Each path below is one point turned by a fixed rotation once a step. After each direction that follows a path, write how fast that rotation turns it, in degrees per step (0 if it stays still).
Each turn is a multiple of 5 degrees from 10 to 175, or 0.
Each row of a path follows its step; steps can be skipped.
path 1
step 3: [-33  38  17  11  28 -44  20  11 -21 -16 -40  -8  10  46  59 -27  18  32
   1 -13 -60   2 -12   2   5 -34 -45  24   3  -7   4  14 -15   4  26 -18
   1 -13 -14  23  11  42  31  38  24 -27  55  53  -3  18  12  64  15 -15
  11 -13 -32   1  24 -24 -23  14 -19 -54 -14]
step 4: [-28  -2  11  -2  -8 -20  -9  21  10  -6 -31 -15  46  -3  59  13  21  13
  -3  19 -19 -57  -1   7  58 -13  19  -7  35 -48  19   3 -23   1  12   6
  56  47 -28  30  12 -42  14 -34  14 -25  81 -32   4 -54  17  18 -29 -16
   7  -4  15  -2  -2 -39  12 -20 -28 -20  34]
step 9: [-27  48  -9 -22 -15 -10 -17  10   5  -2  19  -1 -22 -17  51 -49 -31   0
 -71  15 -15 -26  82  24  -6  11 -10  19 -68  19 -24 -31 -17   2 -26  -9
  16 -23   9  -9  24 -20  35  79  -1  21  10  33 -16 -21  -9 -18  15 -11
 -48  20   8  28   7  -1 -14  14   8  15  14]
step 10: [ -2  -6  11   5   6 -64  62  29 -18 -40  -9  56  -6  11  59 -36  -9  23
  -6  65 -45   0  12  58 -15  15   3 -30  23  34 -17  42  19  19 -10  25
  27 -20 -14 -10  -3  33  27  12 -13   5  42 -12 -15 -26  17 -31   5  33
 -33  10  35   8 -17   8 -26   9 -19  22 -13]
step 11: [ 17 -33  24  13  15 -59  10  43   3  10  13  11  22 -28  17 -11 -69   7
 -77 -14 -21 -55  11 -37  -6 -39  12  26  -3  -3 -31   5  -8   4   4  45
  49 -18 -15  20  10 -10  52  13  19  32  14  30  29 -11  15 -14   0  21
  23  25  30  27  34 -26 -21 -23 -15  30  17]
step 13: [ 22 -38 -27 -33 -47 -27  32  45   9 -15   7   2  -3  -9 -18 -23 -15   3
  25 -17  -1 -64  -5  -8 -19  17 -34  61  38   7 -26 -23  -6 -16  20  55
  12  22  20  14  -9 -19  34   9  24   8  82  31  12  -1   6 -16  36  -2
   3 -60  -2  23 -18 -52   7  -1 -19 -17  -5]
step 16: [-30  32   9 -48 -21   5  -6  11  21 -50 -10  26 -16 -32  40  -7 -20  -7
  -4  -7 -33   8  24  39  49  31  42 -26  -7 -54  -5 -35 -60  13  18  13
  35   1 -20 -10 -52  23  -9 -10   0 -10  53   1 -45  46  -5  -7   8 -26
 -22 -48 -15  17   9 -20  -9 -21  41   1 -20]
step 18: [ 11  10  21  -4  30  -8 -27 -28   8   4 -47 -46 -42 -62  46  -9  -1  31
 -38 -20 -31 -16  32  -6   1  22  45 -17 -25 -11  20 -19 -35 -21  -4  26
  47   9 -34 -23  25  58  17 -10 -11  21  27   2   7   1  27  12 -17 -13
 -46 -34  26 -44   9  -3 -28 -55 -32  -6  30]
step 25: [-12 -31 -22 -41  47 -41  17  51   2  33  16 -14 -45 -21   3 -59 -34   4
 -17  -4 -25  26  40 -30 -12  -5   0   1   4   1 -27 -38 -39  23   1   3
  34  20  -8  12 -16   6  13 -23  53 -10   9  15  15  23  43  18  18  15
 -33 -43  -3   2 -40   4  15   2  46  61  44]
Speeds:
[ -5   2  -4   5  -8   8  -1   7  -4 -11   5 -11 -10  -3  -7 -11   1  13
  -3   3   9   5  -8  15   5   1   2   0  -7   0  -2   0  16  -2  -5   6
  -4   9  14  13 -13  -2  -4  11  -3   7  10  10 -17  -1   1  -2  14  -8
   5   2  -5  -3  -3   1  -5  -2   0   3  -8] | 100
[  2   2  -1   5  -1  -7   9   5 -16  -6  -2  -7  -1  -6   6  11   2   4
   2   9  -6   3  -2   0  -3  -1  -8   9   9   4  -5   5  16   3  -2 -14
  -1  -8  13 -17   2  -4   8 -22   5   4  -3   2  -4   5  -4   3  14   2
   0  -1   1  -3   1   4   6 -10  -3 -17  -3] | 155
[  2 -13  15   7  -5  -2   3   8  12  -3   1  -1   0   5   7 -22   1  -8
  -8   0   5  -8   2  -1  -6  -6  -3  -3   0   7 -11   5   1  -6 -11   5
 -10  -5  -8  -5  -1  11   4  -3 -11   3  -1  -2 -11  -3 -16  15  -5  -6
   1   5   4  -4   2   5   2  -8  -7 -10   8] | 40
[  3  -3   1 -12  -7 -12   2  -3  -5  -7  14  -1  -1  -8   4   4  -3   0
  -5  -9   8  -1   2  12   5  -3 -19  -4   6   0  -4  13  -1  -6  -1   1
   3   4  -3 -10 -10   5 -18  -2  16  -4   9  -5   1 -12  -1   6  -6  -3
  -5  -5   2  -7   7   1   1  20   6  -1  -5] | 115
[  9  10  -3 -16   2  -6  -6  15   0  11   7  -5  -2  -6  11  -6  -2  -2
  -1 -12  -1   9  10   1  -8   3   4   7  -3 -18   4  -8  11  -9  -5   4
   7  -3   4   5   7   2  -8  -4 -10  -1 -13   8   5   1   2   8  -2   1
   4   1  -5  -9  -4  20   4   2  -4   1  -3] | 110
[ -2  11  -7  -7   2   5   1  16  -4  10  -1  -8  -3  -2   2 -10  11  -6
   7  10   1   1   6  -1 -13  -2   3 -13  -4   3  -2   7   3   3  -1  -1
   5  -4 -12  -3 -15  -6  -6  11   3  -4   6  -9   6   5   5 -11  -2  -8
  -6 -13  -2   0  -4  -6  -2   0  -6 -24   6] | 120
path 2
step 4: [-74  -3 -11 -13  -1 -26  -6  31  -7   3   3  34   3  -5 -10   4  53 -23
  54  44 -22 -33 -11 -56  -5  15   9  10   0 -26 -15 -10  22  27  -6 -29
  -8  19   4   2  14 -11 -22  24 -10  -1 -12 -35 -85  28 -33   1 -26  48
  21 -16   8  11  18   4 -35  14   2 -29 -40]
step 7: [-21 -13   3  31  -9 -16 -30  48 -30  -5 -10   0 -23   9   1 -15  31  25
  41  44   0   6 -14 -33 -20  11  81  -8  -1  12 -57  23  -3   5  28  -3
 -19 -10  15  23  11 -35 -26 -17 -25 -15   6   9 -72  28  -9  16 -43   0
  34 -40  -7 -10  -8  32  11   2  13  -3 -51]
step 8: [-23 -61  16   7  15  -4 -40   2 -12  26  21 -15   1 -12 -41  27  15 -37
  14   9 -34  17  -9  -5 -12  -1  -7   8 -15 -50  11 -15  -8   6 -17   9
 -44 -12   8 -71   9 -14  67  13  12  11  18  -7  -2  36 -21 -85  -9  25
 -10  10 -28  18 -42  18 -27   7  37   1 -22]
step 10: [-17  -9 -23 -25 -24 -23 -27  31  -4  17 -54  -3 -17   6 -32  25   4  43
  25  11 -35  13   0 -21 -22  -9   1   2 -46 -21 -60 -22 -46   9  34  10
 -39  -2 -11   9  20  15 -21  26 -13   0  21  22 -51  28 -29   9   2   1
  33 -55  10   2  -9  22  50   7  41 -48 -16]
step 13: [-22 -79  -8  64 -11 -33 -26   7   4  55  -5 -26  -4 -39 -32 -19 -19  15
  -4  46 -24  14  25 -10  21 -10 -17   6 -30   8 -18 -13 -30   0  16  -7
 -23  17 -16   2  31   1 -32  29   5 -44   2  14 -41 -17 -14  -4 -15  29
  44 -34  10  26 -22  37  36  19  22 -19  -4]
step 16: [-21 -51 -16  -5 -13 -10 -25  12 -31  31   1   7  31 -37 -28  -8   6  23
  13   3   4   4  20 -36  13  17 -17  28 -58  21   5 -18  -9  32  19   4
 -30  26  18  22 -31   0 -11  59   5 -18  17  -4   7 -31 -17  27 -61  46
   4  11  -2 -11  27  62  53  19  30  -2 -42]
step 18: [-78  -7  -6  43  15  27 -28  -6 -14  31   7   1  18  10 -11  12 -21   4
 -36  26   5   8  10   5  16  -2  30 -50 -18   4  12 -44 -46  15  47  27
  -6  18 -31  -5  -1  10  24   0  49  41  64   7  26   5   9 -51 -24  20
 -11   7 -11  11 -36 -22  12  16  37  -1  -9]
step 19: [-24 -25  -6 -21  23 -46 -15  -9 -21 -38  -5 -20 -31 -49 -16 -57  -1   9
 -25  -1  21  23  24 -32   2  61   0  44 -20   2  -2   6  -6  16  -3  12
  -7 -17   5  10  -4 -12 -42  39  19   4  38 -26 -30 -33   0  18 -25  50
   1 -35  57 -39 -11  34  30  12  29  -2 -19]
step 26: [-39 -33  -9  20 -12 -27 -17  25  13 -11  40 -35  -6 -38  -8  -3 -13  34
 -18  -1 -33 -15  18 -38  -4  12  -5 -21 -22  48   3  22  12  69  21 -13
 -60 -10  -5  34  14 -72 -27  48 -19  14  31  -3 -27  -8 -20 -25 -32   5
  38  12 -11 -31  -5  -2 -12  -9 -20  -8 -15]
Speeds:
[ 11  17   4  -2   5  -8   0  -5 -18  -7   0   1  -9  -6  -1   2  -2 -10
   7  -1  -9  13   5  19   2  -9   9   1   6   0  -7  -1  -2 -11   9   4
 -13  -3  -8   1   5   4  -7  -5  -6  -2   6   4  -8  14  -1  10   4  -3
  -4  -1  -1   6   0  -6   5 -10  11   4  -6] | 145
[ 10 -12  12  -1  -3   4   3  11  -6  13   5   0 -10 -12  -1  16  -7  -3
   2   7   4  -5  -5   7  -3   3  10  10  -9   4   5  -4  10   5  -6  -2
  -2   1   3   8   4  -2   0  -5   1  -2  -5   0  -2   5  12   1 -16 -10
  -4   6 -20  -8   5  11  -5  -3  -5   9  -7] | 80
[ -4   7   9   6   4  -3   7  -4  -3   3  13   8   6  16  12   1  -5  13
  -7  -9   0   8  -1  -9  11  -1 -13  -6  -7  -2   4  -3  -4 -18  -1  -2
   5  -2  -9   8   5   7   7   4  13   9   0   4 -16   6   6   4  -5  -3
  -3   0 -10 -12  -1   0  -5   2   4   7   1] | 120
[ -1   2   1  -6 -10   6   3 -15 -10  -3  -4  14  -2 -11   2 -10   5   9
 -17  -7  12  -6   1   7   3  -1   7   6   6   3   2 -10   6   4   5   1
  -3   0 -14   0  -7  11  -2  -9   6  -5   1  11   2   1  -1  -5  -3  11
  -6  -8  -8   6  -9  11   4  14  -9  -3   9] | 115
[ -5  -7  -5  -4   6  -4   9   2  -6  -2  -3   3  19  16  -1  -9   1   0
  -3  -5  12  -7 -12  14  -4  -2   3   6  -7  19  -5  -6  -2  -4   7   9
  -2  -3   7   1   1 -17  10  -8  -2   5   0  -5   0  -8   7   6   7  -4
  -3  -5  -4   6   3   9   5  -2   8  -2 -14] | 160
[ -7  -6  -2  -5  -3   1   1   7  12  -3   2  -7  -5  -6   7   7 -12  15
   5  -4  -3  -5 -12  13   1   2   4 -14  -5   1  -4   0 -10  -4  12  12
  11   6  -7   5  14   2  -9   0   5  -8  -7  14  12   7   5   0   5 -11
   0  -9   2   4   1  -8   6   7  -2 -11   0] | 95
[  4  -6  -8 -24  -5  11  -6  -8   4   2   3   6   9   2   4   5  -8   2
   6  -2  -8   6  -7  -6 -10  -9   5  -9  -3  -4   2  -6  -1   3   6 -11
 -16  13 -12  13  -3   1  11   7  -1   4   5  -9  -2  -2   1  -4  -2  -4
 -11   4  12   7  -2  -1  -1   3  -5   6  -9] | 175
[  4 -12   0  -4   0  -7  -3  -7   2  11  -4  16   5  -2  -1  -4  -4   1
   6  -3  19 -10   4  11  -2  -1 -15  -4   0  -5   5   3   7   1  10 -14
   0   5  -2  -4   2   0 -14 -10  -5   0   2   4  -4   4  -9   2   1  -6
  17  10   3 -10  -3 -15  -6   5  12   6  -7] | 35
path 3
step 5: [ 47  15  17   1  12  14   2   4  26 -36  -2   7  -9  35  22 -36  -4 -61
  25 -41  35  -8  44  25 -38   0 -60  15  37 -19 -15  -3   5  28   0  27
  28 -25 -21  63   8  -2 -33 -20 -14 -39  -8 -17   8  12 -49 -15  -7   6
 -10  25   0  34 -65  27 -42 -11  22 -27   9]
step 11: [-41   2   4  31  11  -1  27 -24 -24 -48  -2 -33  13  -2   8 -17   9 -48
  27   7   5  37   3  15 -31  19  -4 -28 -77 -11 -25  16 -23 -25 -67   3
  43  29  20  26 -11 -21 -16  29  23 -28  -8 -62   3  21  59 -15  39  18
  -5 -22  -9 -16 -19   6   8  12  22 -20 -47]
step 13: [ 34   1 -34   5 -17 -33  -8  -2 -20 -56  31 -11 -53 -19  38 -45  22 -42
  -8 -17   4   8 -18 -10 -61   2  -3  33  15 -50  -5  13  -2 -25 -36  25
  24 -14 -39  18  -9  65 -19 -32  12 -39  31  -9  20  23   1   8  29   9
  10 -49  17 -10  -8  47 -36  -1  -7 -28  -8]
step 14: [-24 -46  22  -4  -1  28   1 -42   2 -21  58  27   7  -9  32 -31 -16 -33
  20  14  14  11  28 -16  -8  -6 -38  -4 -34  -5   8  -3 -48  17 -33  44
  25 -10 -37  62  29  22 -11  13   3 -69  20   0 -13 -39 -30  12  42  -6
   4 -12  -6 -58   5 -21 -20  12  31 -39 -43]
step 16: [ -4   7   1 -12  11  14  12  13  42  13  22 -25 -20 -13   2 -61   8 -61
  31 -42  10  67  26  25 -28  45 -20  48 -34 -16  21 -18  -4 -34 -37 -22
  69 -35  -3  12   3  -5 -13  20  16 -14  35 -23  34   1 -20 -30 -38   5
 -19 -39  18 -10   8  18 -25   9  40   1  27]
step 19: [ 23   8  13 -40  10  11  -2 -18 -41  -9 -14 -34  20  -2 -10   9  12 -57
  61 -32 -21  38  66  32 -31  31 -45  -6 -31  42   2  11 -30  -2 -35  22
  34  -8 -57   8  33  15 -23  13 -20 -44 -18 -18  -1 -28  28  -4  -8  57
   7  12 -15   6  -1 -34  12  -9  26  15  -4]
step 23: [  3   6   8  17   8   1  23   0 -13   2  31  11   2   8  21  25 -18 -78
  41  -6   9  37  74  -3 -29 -18 -19 -37 -36 -27   5   2  20 -30 -30   9
  40  12   1  49  12 -38  -8  24   4 -43   1 -12  39 -17 -36 -39 -19 -14
 -30  26  23  68 -44  -7  16   2   6 -55  -6]
step 24: [ 36  26 -59 -26 -19  12 -10 -31  14 -15 -15 -39 -28 -12   3 -47 -35 -75
   1 -37 -12  24  29   6 -34 -31 -32  33 -35  -7   3 -17  11 -29 -36  -6
  -4 -28  -9  37   0   6 -17 -54  14  -3 -30 -11 -15   9  59  14 -52   0
 -29 -12 -12  36 -13  -9  -9  -8   5 -41 -29]
step 26: [  8   3 -40  -5 -14  32 -19 -30 -32 -39  20 -35 -20  22  -7  22 -38 -23
  58   0  18  14   6   5 -21 -25 -22   2 -50 -10   2  18  21 -14 -45  78
  -4   7 -47   1  40  -8  -3  -4  39  -6 -27 -11  21 -15 -40   2  46  62
 -24   4   9 -22 -46  13  41   4  12 -20 -29]
Speeds:
[ -2   2 -15   0  -2   1   5   7   8   1  -2   7  -5   4 -10   1   6  10
   0   2   6  -3  -8  11  -3   8   9  22  -7  -2   4   4  11 -13  -5   0
   1   3   9   1  -4  -1   0   6 -10   7   3   6   9  -6  -4  14  13  11
  -3   2   5  -3   3  10  11   9  15  -2   0] | 80
[-14 -10  15  -1  -4  -8  -4 -12 -13  -4  -3  -2  -3  15  -1   3   2   6
  16  16   4  -7  -2  -5  -1   0   4   4  -1   4  11 -12   8 -11  -2  10
  -4   6  11   8  -4   1   1   9   6  -3   2   6   4  -5   3   4 -16  -6
   8   5   1  -1  -6  -8  -9  -1   7  -3   4] | 130
[  3  -6   4   5  11 -13   0   3  -5   0   3  -2  -9  -5   4 -11  -1   7
   2  11   0   2  -3   0  -5   2  -5  -6 -10  -6  16  -3  10   8  -5   6
  -9   5   6  -3  -2  -8  -7 -11   4   9  -8   0 -14  12   0 -12  14   1
 -12   4  12  -4   5   4  -8   6   4  -1 -17] | 20
[ -5   3 -13  -8 -10  11   4   2  -5   2   5   4  -7   7  -2  -4   0  10
 -10   7  -6   9   1   0  11   2  -4  13  -8  -4  -6  -2   4  10  -5   2
  -3  10   9  20   5  -7  -4 -10   2  -1 -12   4  -3   7   6   0  -2 -13
  -1   9  -9   4   5  -1   5 -19 -10   2   6] | 120
[ 16  -3   0   3   0  12 -18  -1  -6  -6 -10  -7   6   7  -3  12   7  -7
   6  -4  -4   6  11   1   1   0 -11   2   0   5   9  -5  11   5   2 -11
  -4  -9  11   2  -4   4  10   3 -15   2   0  -5   2  -6  -1  -1  10 -12
  -4  10  10   4  19   3  -4  -1  -2  -3   3] | 20
[  3  -9  -7   2   5   7   1  -2  12   1  12   4   3 -12  10  -1   3 -10
  -9  20   2   7   5   0  -6  -2   2  12  -1  -6  10   4  -7  -5  13 -12
  -3   6  -1   6  -5   4  -2  -5  -6  -1   4  15  -7 -15  -6  -7  -6  -8
   6   7   1   6 -10  -2  -7   8  -5 -11   2] | 45
[ -4   5   3  -2   6  10  -3  -8  -6   3   3 -11  -2  -2  -3  16  -1 -13
  -9  -9  -9  -7  -5  -7  -9  -6   2  -9   0  -9  -8   7  12 -13   3  -2
  -3  15   9  10  -9  -9   2 -11   8  -5   0   3  -5  -1  -1  15  -2  -2
  -4  -3   1   8   0   2   7   7   1   3 -17] | 25
